50 stands for zero in the data rows.
Every row has a hidden score. How much higher is the second row's score than the first row's in each pair? 15 means about the same, 30 much higher and 0 much lower. The score is a weighted sum of the row's numbers plus the product of two more (or one squared), each taken from its middle value.
np.array([21., 73., 40., 38., 66., 79., 32., 24., 41., 38., 72.])
np.array([43., 53., 51., 45., 49., 47., 55., 48., 49., 59., 49.]) -> 16
np.array([61., 35., 44., 58., 46., 61., 58., 48., 51., 32., 48.])
np.array([79., 30., 71., 49., 31., 50., 25., 52., 37., 21., 48.]) -> 20
np.array([51., 45., 53., 58., 43., 63., 60., 50., 51., 49., 51.])
np.array([41., 54., 48., 46., 44., 48., 44., 51., 48., 51., 51.]) -> 16
np.array([31., 59., 37., 47., 33., 61., 47., 59., 55., 53., 51.])
np.array([29., 59., 52., 30., 62., 54., 33., 52., 54., 44., 50.]) -> 15
np.array([54., 26., 47., 45., 36., 47., 50., 41., 61., 44., 50.])
np.array([15., 70., 44., 45., 24., 55., 43., 70., 15., 80., 65.]) -> 8
np.array([58., 38., 60., 54., 40., 33., 48., 58., 57., 63., 47.])
np.array([40., 52., 47., 47., 48., 40., 53., 55., 50., 48., 52.]) -> 13
np.array([75., 33., 59., 53., 65., 56., 44., 15., 81., 46., 30.])
np.array([60., 49., 70., 63., 61., 63., 42., 34., 52., 68., 38.]) -> 13
np.array([68., 46., 55., 60., 43., 53., 79., 58., 40., 52., 54.])
np.array([50., 46., 52., 54., 40., 53., 50., 52., 47., 46., 51.]) -> 15
np.array([40., 52., 53., 54., 45., 46., 53., 57., 55., 52., 48.])
np.array([57., 26., 68., 57., 35., 7., 82., 19., 41., 95., 84.]) -> 29
np.array([65., 36., 54., 53., 48., 27., 56., 61., 57., 69., 41.])
np.array([37., 64., 38., 50., 38., 60., 56., 58., 58., 43., 49.]) -> 10
np.array([56., 63., 37., 50., 49., 48., 59., 48., 31., 47., 33.])
np.array([50., 47., 49., 52., 43., 52., 48., 50., 46., 43., 51.]) -> 12
np.array([38., 62., 57., 37., 72., 57., 25., 23., 67., 42., 36.])
np.array([41., 52., 46., 46., 39., 38., 75., 48., 46., 58., 60.]) -> 16
np.array([48., 62., 37., 51., 32., 53., 74., 45., 28., 63., 57.])
np.array([53., 57., 44., 45., 60., 65., 47., 50., 58., 48., 61.]) -> 15
np.array([42., 53., 52., 51., 52., 52., 47., 52., 52., 48., 51.])
np.array([51., 30., 43., 54., 56., 48., 69., 72., 40., 24., 49.]) -> 14
np.array([34., 78., 53., 51., 74., 66., 33., 42., 32., 47., 42.])
np.array([64., 39., 42., 45., 45., 42., 63., 49., 64., 33., 45.]) -> 24
np.array([44., 53., 47., 59., 55., 62., 38., 22., 73., 38., 37.])
np.array([45., 51., 49., 54., 48., 47., 57., 52., 55., 61., 55.]) -> 13
np.array([50., 53., 45., 50., 46., 35., 48., 56., 50., 50., 51.])
np.array([65., 37., 64., 53., 48., 24., 45., 59., 63., 61., 44.]) -> 16
np.array([51., 55., 53., 50., 41., 42., 52., 56., 58., 51., 52.])
np.array([48., 51., 50., 53., 44., 44., 48., 50., 49., 51., 45.]) -> 17
np.array([62., 44., 46., 43., 27., 65., 29., 43., 48., 33., 54.])
np.array([41., 30., 67., 61., 13., 14., 88., 23., 39., 87., 99.]) -> 15
np.array([59., 32., 36., 54., 50., 52., 70., 39., 65., 58., 40.])
np.array([55., 57., 52., 51., 51., 44., 45., 49., 54., 51., 56.]) -> 16
np.array([52., 50., 55., 56., 69., 53., 39., 42., 68., 46., 56.])
np.array([51., 64., 48., 49., 49., 51., 50., 44., 37., 54., 46.]) -> 16
np.array([21., 87., 30., 56., 23., 75., 41., 79., 13., 56., 58.])
np.array([60., 26., 39., 36., 55., 41., 57., 44., 81., 28., 58.]) -> 21
np.array([48., 48., 45., 47., 45., 45., 54., 53., 54., 48., 50.])
np.array([70., 19., 59., 52., 48., 23., 51., 49., 69., 61., 49.]) -> 20
np.array([28., 77., 44., 41., 50., 48., 49., 56., 41., 68., 51.])
np.array([43., 54., 45., 46., 46., 43., 56., 48., 51., 50., 56.]) -> 19
np.array([49., 52., 48., 50., 44., 46., 53., 51., 51., 51., 53.])
np.array([61., 43., 52., 47., 43., 47., 38., 52., 53., 41., 50.]) -> 19
np.array([55., 67., 56., 56., 57., 52., 51., 55., 48., 58., 45.])
np.array([88., 27., 94., 71., 66., 28., 34., 45., 51., 99., 23.]) -> 24
np.array([43., 48., 42., 53., 47., 39., 51., 57., 49., 55., 54.])
np.array([42., 52., 45., 49., 50., 40., 55., 57., 53., 48., 53.]) -> 14
np.array([50., 51., 51., 51., 61., 47., 45., 56., 58., 56., 56.])
np.array([44., 49., 50., 49., 45., 50., 42., 55., 50., 49., 51.]) -> 15
np.array([50., 32., 45., 45., 54., 56., 53., 43., 62., 51., 45.])
np.array([43., 49., 53., 46., 31., 46., 42., 63., 49., 52., 54.]) -> 14
np.array([49., 49., 49., 50., 49., 47., 53., 49., 65., 42., 55.])
np.array([49., 25., 45., 45., 42., 49., 61., 25., 58., 42., 50.]) -> 21
np.array([99., 84., 45., 29., 64., 47., 99., 78., 0., 51., 80.])
np.array([39., 52., 53., 50., 47., 45., 46., 52., 51., 43., 52.]) -> 3
np.array([69., 48., 69., 57., 63., 52., 41., 29., 62., 65., 44.])
np.array([39., 44., 46., 43., 44., 47., 43., 48., 56., 49., 48.]) -> 15
np.array([60., 33., 60., 58., 32., 71., 63., 47., 42., 50., 54.])
np.array([85., 42., 39., 27., 55., 46., 84., 49., 35., 55., 45.]) -> 19
np.array([55., 50., 41., 52., 57., 56., 55., 57., 57., 55., 50.])
np.array([95., 33., 77., 45., 23., 70., 17., 53., 45., 0., 56.]) -> 27
np.array([46., 47., 43., 49., 37., 42., 47., 53., 56., 53., 50.])
np.array([47., 58., 47., 48., 49., 45., 48., 49., 54., 50., 50.]) -> 14
np.array([40., 56., 50., 53., 49., 48., 49., 53., 49., 50., 51.])
np.array([42., 51., 52., 50., 46., 48., 44., 54., 47., 55., 48.]) -> 16
np.array([49., 73., 35., 58., 67., 59., 44., 46., 47., 46., 48.])
np.array([44., 53., 39., 53., 56., 44., 54., 73., 29., 43., 51.]) -> 16
np.array([68., 34., 53., 50., 37., 38., 79., 54., 41., 64., 52.])
np.array([58., 38., 53., 41., 20., 55., 40., 54., 46., 40., 55.]) -> 18
np.array([43., 56., 48., 53., 45., 46., 53., 52., 54., 47., 53.])
np.array([50., 49., 50., 51., 51., 52., 50., 55., 50., 46., 51.]) -> 16
np.array([44., 54., 47., 50., 49., 49., 56., 54., 60., 48., 52.])
np.array([39., 44., 54., 38., 28., 64., 30., 50., 30., 58., 61.]) -> 20
np.array([56., 49., 56., 53., 60., 61., 37., 26., 75., 45., 44.])
np.array([64., 40., 65., 48., 36., 49., 29., 62., 54., 35., 59.]) -> 19
np.array([43., 48., 50., 51., 47., 50., 54., 52., 59., 52., 53.])
np.array([46., 50., 35., 49., 45., 61., 53., 51., 59., 40., 44.]) -> 16
np.array([56., 36., 40., 44., 50., 51., 47., 39., 69., 33., 57.])
np.array([37., 50., 49., 53., 44., 47., 46., 52., 42., 51., 52.]) -> 12
np.array([57., 47., 64., 58., 50., 49., 41., 50., 48., 58., 47.])
np.array([47., 54., 51., 47., 43., 50., 50., 49., 53., 49., 49.]) -> 14
np.array([66., 46., 48., 46., 61., 69., 46., 4., 97., 31., 27.])
np.array([65., 48., 59., 60., 61., 72., 45., 41., 51., 45., 38.]) -> 17
np.array([46., 43., 55., 38., 32., 64., 39., 55., 48., 66., 51.])
np.array([78., 53., 56., 52., 65., 42., 77., 58., 25., 65., 49.]) -> 20
np.array([35., 49., 61., 43., 59., 47., 48., 40., 52., 47., 44.])
np.array([87., 55., 49., 38., 60., 38., 83., 55., 22., 56., 52.]) -> 25
np.array([41., 55., 49., 50., 43., 45., 46., 55., 51., 47., 54.])
np.array([48., 47., 47., 39., 42., 71., 38., 27., 59., 41., 49.]) -> 17
np.array([41., 51., 45., 49., 49., 48., 47., 52., 52., 52., 52.])
np.array([50., 46., 52., 43., 51., 47., 52., 58., 40., 44., 51.]) -> 16
np.array([48., 46., 51., 49., 52., 45., 49., 55., 56., 51., 52.])
np.array([51., 36., 46., 45., 50., 51., 54., 44., 59., 38., 46.]) -> 17
np.array([72., 74., 49., 28., 71., 43., 81., 55., 14., 61., 54.])
np.array([46., 65., 46., 57., 58., 42., 37., 51., 54., 47., 59.]) -> 9
np.array([98., 58., 41., 36., 59., 50., 98., 61., 15., 60., 50.])
np.array([45., 57., 50., 57., 47., 47., 45., 53., 55., 53., 48.]) -> 7
np.array([47., 50., 49., 50., 39., 39., 59., 46., 43., 52., 61.])
np.array([44., 43., 51., 47., 62., 47., 56., 60., 58., 47., 42.]) -> 11
np.array([41., 45., 44., 44., 26., 50., 50., 54., 37., 57., 63.])
np.array([48., 49., 56., 58., 55., 60., 45., 32., 62., 43., 42.]) -> 12
np.array([41., 45., 56., 43., 27., 52., 46., 56., 43., 51., 57.])
np.array([53., 60., 52., 52., 68., 45., 32., 42., 62., 42., 54.]) -> 14
np.array([64., 53., 32., 54., 53., 47., 71., 76., 24., 41., 30.])
np.array([42., 60., 46., 47., 46., 46., 46., 56., 53., 51., 49.]) -> 11
np.array([70., 47., 49., 68., 55., 42., 90., 53., 40., 71., 51.])
np.array([43., 50., 50., 54., 38., 51., 49., 54., 50., 49., 52.]) -> 13
np.array([54., 35., 60., 50., 58., 29., 34., 61., 65., 65., 43.])
np.array([48., 52., 51., 51., 57., 44., 39., 48., 62., 51., 57.]) -> 13
np.array([47., 43., 50., 48., 48., 50., 50., 49., 61., 51., 44.])
np.array([47., 48., 49., 48., 46., 46., 47., 51., 51., 52., 51.]) -> 16
np.array([32., 49., 45., 22., 47., 49., 50., 54., 50., 61., 38.])
np.array([45., 53., 48., 48., 46., 43., 50., 52., 43., 50., 53.]) -> 16
np.array([78., 45., 43., 39., 56., 39., 83., 50., 49., 43., 54.])
np.array([33., 71., 48., 56., 47., 52., 36., 54., 51., 45., 61.]) -> 8
np.array([45., 58., 45., 61., 51., 42., 36., 52., 52., 50., 56.])
np.array([49., 55., 48., 47., 40., 41., 53., 53., 33., 55., 39.]) -> 19
np.array([68., 43., 46., 59., 52., 73., 62., 51., 54., 51., 56.])
np.array([60., 51., 53., 56., 52., 62., 39., 25., 70., 34., 44.]) -> 15
np.array([79., 13., 42., 56., 37., 55., 69., 34., 64., 23., 49.])
np.array([65., 22., 53., 62., 53., 19., 55., 83., 60., 58., 45.]) -> 10
np.array([55., 50., 42., 52., 56., 57., 59., 52., 65., 50., 52.])
np.array([33., 42., 50., 8., 54., 26., 47., 39., 80., 58., 20.]) -> 22
np.array([40., 56., 41., 42., 42., 44., 54., 55., 49., 59., 47.])
np.array([49., 57., 49., 51., 53., 50., 43., 47., 53., 45., 43.]) -> 16
np.array([46., 44., 47., 58., 50., 46., 50., 65., 40., 48., 53.])
np.array([58., 46., 70., 59., 68., 61., 36., 25., 68., 57., 39.]) -> 15
np.array([42., 50., 46., 50., 47., 42., 57., 54., 49., 57., 49.])
np.array([54., 61., 30., 51., 63., 78., 60., 52., 49., 49., 65.]) -> 15
np.array([68., 41., 65., 58., 68., 32., 19., 47., 69., 46., 63.])
np.array([50., 74., 50., 63., 70., 35., 29., 50., 43., 44., 66.]) -> 10
np.array([52., 59., 70., 71., 81., 48., 72., 29., 61., 79., 31.])
np.array([47., 55., 55., 51., 45., 46., 50., 53., 54., 53., 49.]) -> 19
np.array([42., 53., 49., 52., 42., 47., 45., 59., 52., 45., 54.])
np.array([47., 46., 52., 44., 50., 47., 45., 51., 59., 54., 51.]) -> 16
np.array([40., 51., 50., 45., 50., 43., 47., 53., 48., 59., 46.])
np.array([45., 50., 41., 58., 48., 44., 61., 73., 29., 42., 53.]) -> 14
np.array([74., 14., 68., 48., 53., 0., 48., 54., 74., 78., 47.])
np.array([71., 66., 59., 24., 64., 30., 65., 55., 42., 57., 50.]) -> 10
np.array([68., 20., 59., 73., 19., 99., 72., 81., 7., 36., 53.])
np.array([42., 55., 47., 53., 43., 48., 51., 53., 51., 55., 50.]) -> 15
np.array([60., 64., 40., 49., 55., 63., 68., 55., 67., 48., 41.])
np.array([35., 72., 56., 61., 58., 56., 34., 54., 48., 50., 66.]) -> 18
np.array([42., 47., 54., 44., 38., 49., 44., 57., 44., 55., 57.])
np.array([55., 52., 55., 53., 60., 64., 33., 18., 75., 29., 40.]) -> 15
np.array([57., 64., 44., 55., 66., 42., 41., 58., 42., 51., 59.])
np.array([58., 53., 53., 48., 45., 49., 65., 53., 50., 52., 54.]) -> 12
np.array([29., 72., 31., 58., 27., 61., 52., 66., 31., 46., 61.])
np.array([78., 24., 58., 55., 52., 26., 40., 57., 63., 70., 43.]) -> 22
np.array([39., 47., 60., 46., 67., 53., 51., 36., 59., 42., 39.])
np.array([58., 57., 63., 54., 56., 49., 38., 49., 45., 65., 45.]) -> 19
np.array([49., 44., 48., 34., 27., 56., 49., 62., 40., 64., 53.])
np.array([41., 47., 52., 47., 48., 50., 42., 50., 46., 57., 49.]) -> 14
np.array([53., 56., 46., 53., 51., 50., 66., 58., 57., 59., 46.])
np.array([11., 99., 61., 0., 96., 52., 0., 18., 76., 34., 32.]) -> 13
np.array([43., 67., 50., 53., 51., 41., 40., 51., 46., 45., 54.])
np.array([53., 51., 44., 55., 55., 59., 60., 56., 53., 55., 50.]) -> 14
np.array([28., 77., 46., 58., 33., 45., 61., 70., 17., 80., 58.])
np.array([42., 49., 43., 26., 50., 49., 38., 51., 51., 55., 41.]) -> 21
np.array([41., 53., 46., 51., 46., 47., 54., 53., 50., 49., 50.])
np.array([65., 54., 51., 48., 53., 62., 59., 28., 63., 37., 44.]) -> 16
np.array([37., 44., 53., 39., 59., 50., 51., 42., 54., 56., 56.])
np.array([45., 50., 49., 47., 50., 41., 50., 64., 47., 46., 48.]) -> 15
np.array([51., 38., 52., 43., 54., 47., 59., 43., 63., 25., 43.])
np.array([41., 54., 46., 51., 43., 44., 50., 55., 53., 49., 49.]) -> 13
np.array([39., 47., 49., 49., 44., 41., 43., 55., 53., 51., 51.])
np.array([70., 34., 48., 34., 10., 70., 39., 44., 12., 76., 46.]) -> 24
np.array([46., 29., 40., 43., 43., 47., 55., 41., 64., 40., 52.])
np.array([39., 50., 47., 43., 62., 47., 49., 68., 34., 37., 48.]) -> 8
np.array([63., 59., 42., 34., 41., 32., 99., 52., 35., 61., 61.])
np.array([49., 74., 38., 53., 55., 41., 31., 54., 47., 56., 46.]) -> 14
np.array([38., 72., 38., 48., 50., 57., 54., 53., 50., 45., 48.])
np.array([41., 72., 45., 59., 54., 43., 36., 59., 47., 47., 62.]) -> 16
np.array([47., 50., 50., 47., 43., 47., 48., 54., 46., 50., 50.])
np.array([41., 55., 43., 42., 54., 47., 48., 50., 59., 55., 46.]) -> 12
np.array([85., 40., 63., 60., 47., 72., 85., 55., 34., 54., 55.])
np.array([43., 64., 35., 55., 50., 63., 55., 50., 59., 42., 40.]) -> 8
np.array([44., 54., 55., 57., 60., 58., 52., 32., 54., 52., 37.])
np.array([59., 48., 57., 55., 60., 48., 46., 48., 63., 44., 64.]) -> 18
np.array([42., 55., 48., 49., 43., 48., 53., 52., 50., 47., 51.])
np.array([52., 47., 48., 52., 61., 64., 47., 30., 70., 38., 46.]) -> 15
np.array([43., 49., 47., 53., 27., 44., 50., 52., 39., 56., 65.])
np.array([66., 51., 63., 59., 55., 55., 39., 47., 47., 70., 42.]) -> 14
np.array([54., 52., 74., 56., 67., 57., 40., 40., 43., 74., 38.])
np.array([43., 45., 41., 40., 46., 49., 45., 54., 60., 50., 48.]) -> 16
np.array([68., 19., 41., 29., 70., 51., 41., 40., 72., 8., 38.])
np.array([65., 54., 61., 51., 75., 64., 45., 23., 82., 51., 34.]) -> 5
np.array([86., 40., 25., 66., 65., 74., 78., 51., 50., 48., 59.])
np.array([72., 37., 66., 53., 28., 47., 25., 52., 41., 21., 48.]) -> 20
np.array([79., 24., 75., 83., 31., 93., 76., 45., 35., 45., 59.])
np.array([35., 57., 37., 57., 52., 52., 61., 68., 41., 41., 46.]) -> 10
np.array([65., 39., 44., 27., 69., 47., 53., 30., 64., 42., 27.])
np.array([46., 51., 57., 51., 60., 43., 48., 47., 51., 59., 45.]) -> 10
np.array([65., 39., 50., 68., 40., 64., 63., 46., 55., 43., 51.])
np.array([58., 40., 59., 57., 47., 29., 50., 55., 51., 69., 47.]) -> 16
np.array([56., 50., 55., 54., 60., 66., 45., 27., 69., 38., 46.])
np.array([36., 46., 40., 47., 36., 39., 78., 37., 41., 54., 77.]) -> 17
np.array([75., 38., 77., 68., 73., 47., 45., 63., 23., 71., 42.])
np.array([49., 26., 39., 37., 62., 55., 40., 45., 70., 43., 45.]) -> 14
np.array([56., 47., 57., 45., 48., 40., 48., 55., 48., 66., 45.])
np.array([41., 49., 49., 48., 49., 46., 54., 54., 51., 50., 51.]) -> 13
np.array([39., 56., 43., 49., 45., 41., 47., 54., 53., 52., 51.])
np.array([40., 64., 47., 53., 49., 39., 71., 55., 48., 76., 45.]) -> 11
np.array([51., 52., 77., 66., 51., 65., 34., 36., 29., 80., 44.])
np.array([55., 58., 55., 54., 45., 79., 28., 19., 70., 26., 48.]) -> 16
np.array([51., 26., 40., 47., 45., 36., 80., 48., 49., 38., 59.])
np.array([68., 41., 52., 44., 21., 69., 38., 58., 44., 22., 36.]) -> 23
np.array([45., 48., 50., 48., 42., 44., 51., 60., 52., 45., 54.])
np.array([48., 48., 45., 47., 55., 62., 36., 52., 52., 47., 51.]) -> 16
